These views show one set of named points, seen from different sides, and a view may be mirrored.
A view may leave some points out. In some views, one point has been moved. Which views, in the order they come, and which point in each? Write - if no view has one.
Scene 1:
panel a:
  nifuv [ 15.8 -23.2  46.3  34.3]
  piz [ 2.3 -4.8 30.2 39.5]
  Fako [ 19.4 -15.0  23.2  37.4]
  Dopu [ -8.9 -10.2  42.3  28.1]
  vap [ 9.3 -2.4 40.8 26.9]
  bek [-6.7 -8.7 52.9  6.3]
  dezi [ 22.0 -17.4  43.6  15.7]
  nol [ -0.2 -21.7  39.9   3.0]
  Kob [ 9.0 -4.7 50.2 18.4]
  zufev [-6.5 -9.2 31.2 45.7]
  Nefes [ 9.9  0.8 60.8 26.0]
panel b:
  bek [-19.3  23.9   4.4   1.4]
  Fako [ -4.8 -12.8  29.4 -18.4]
  Kob [-5.9 11.1 11.8  1.6]
  vap [-6.5  5.1 23.5 -2.6]
  piz [-11.2   3.5  38.3 -11.8]
  dezi [-2.2 -3.2  4.4 -6.9]
  nom [ -3.0   4.1  15.6 -15.0]
  Vod [-15.6   4.9  11.4 -19.2]
  Dopu [-14.9  19.6  25.3 -10.3]
  nol [-23.0   9.9   1.1 -12.2]
  zufev [-10.8  11.4  43.0 -20.5]
panel c:
  Dopu [ 13.3  13.3 -16.1  -3.4]
  zufev [ 19.8  29.7 -18.5   8.2]
  Nefes [0.1 2.0 4.6 7.4]
  piz [23.1 24.1 -7.5  7.4]
  bek [  8.5  -6.9 -10.0 -14.9]
  Fako [36.2 14.4 -4.0 19.8]
  dezi [24.4 -9.2  0.0 12.2]
  nom [ 20.3   1.5 -10.3  11.8]
  nol [ 25.6 -10.9 -14.8  -9.2]
panel d:
  piz [-48.7   0.6  25.9   4.3]
  zufev [-52.2   3.3  37.9   2.1]
  nifuv [-45.2 -24.1  32.8  15.7]
  Fako [-59.0  -8.3  19.8  18.0]
  dezi [-34.5 -23.5  17.7  23.8]
  Vod [-36.3  -8.2  30.9  26.4]
  nol [-20.4  -6.4  31.3  31.5]
  nom [-40.4 -16.2  29.3  17.5]
  bek [-10.3  -5.8  32.4  14.6]
  Kob [-24.4 -16.1  22.7   9.8]
  Dopu [-33.8   0.4  37.6   6.4]
  vap [-36.8  -9.5  20.6   7.4]
panel e:
  Kob [ 26.7  22.0  14.6 -25.3]
  piz [43.9  6.0  7.0 -8.7]
  vap [ 31.6  12.5  11.8 -17.0]
  Dopu [ 47.0  21.8   7.7 -20.2]
  bek [ 36.2  32.9   8.2 -39.4]
  nifuv [24.5 25.3  7.6 -1.8]
  zufev [53.5 11.4  5.0 -2.8]
  Vod [ 30.2  23.9  -6.5 -16.3]
  Fako [25.9  2.8 -0.8  0.3]
panel f:
  Dopu [-10.4   5.7 -14.4 -17.1]
  Nefes [  4.2  13.9 -13.2   7.5]
  vap [  7.6  10.6  -9.3 -12.0]
  dezi [ 17.1  25.0 -21.5 -12.1]
  Vod [  3.4  18.7 -23.4 -24.4]
  Kob [  6.7  12.0 -19.3  -3.2]
  piz [ -1.1   9.0   1.4 -22.1]
  bek [ -1.6   1.7 -35.6  -6.7]
  nifuv [  1.0  31.9 -11.9 -13.6]
  Fako [ 13.2  23.5   0.1 -29.4]
  nol [  4.6  10.7 -37.8 -21.3]
  zufev [-11.7   9.7   3.5 -26.4]
Views with a point moved: -
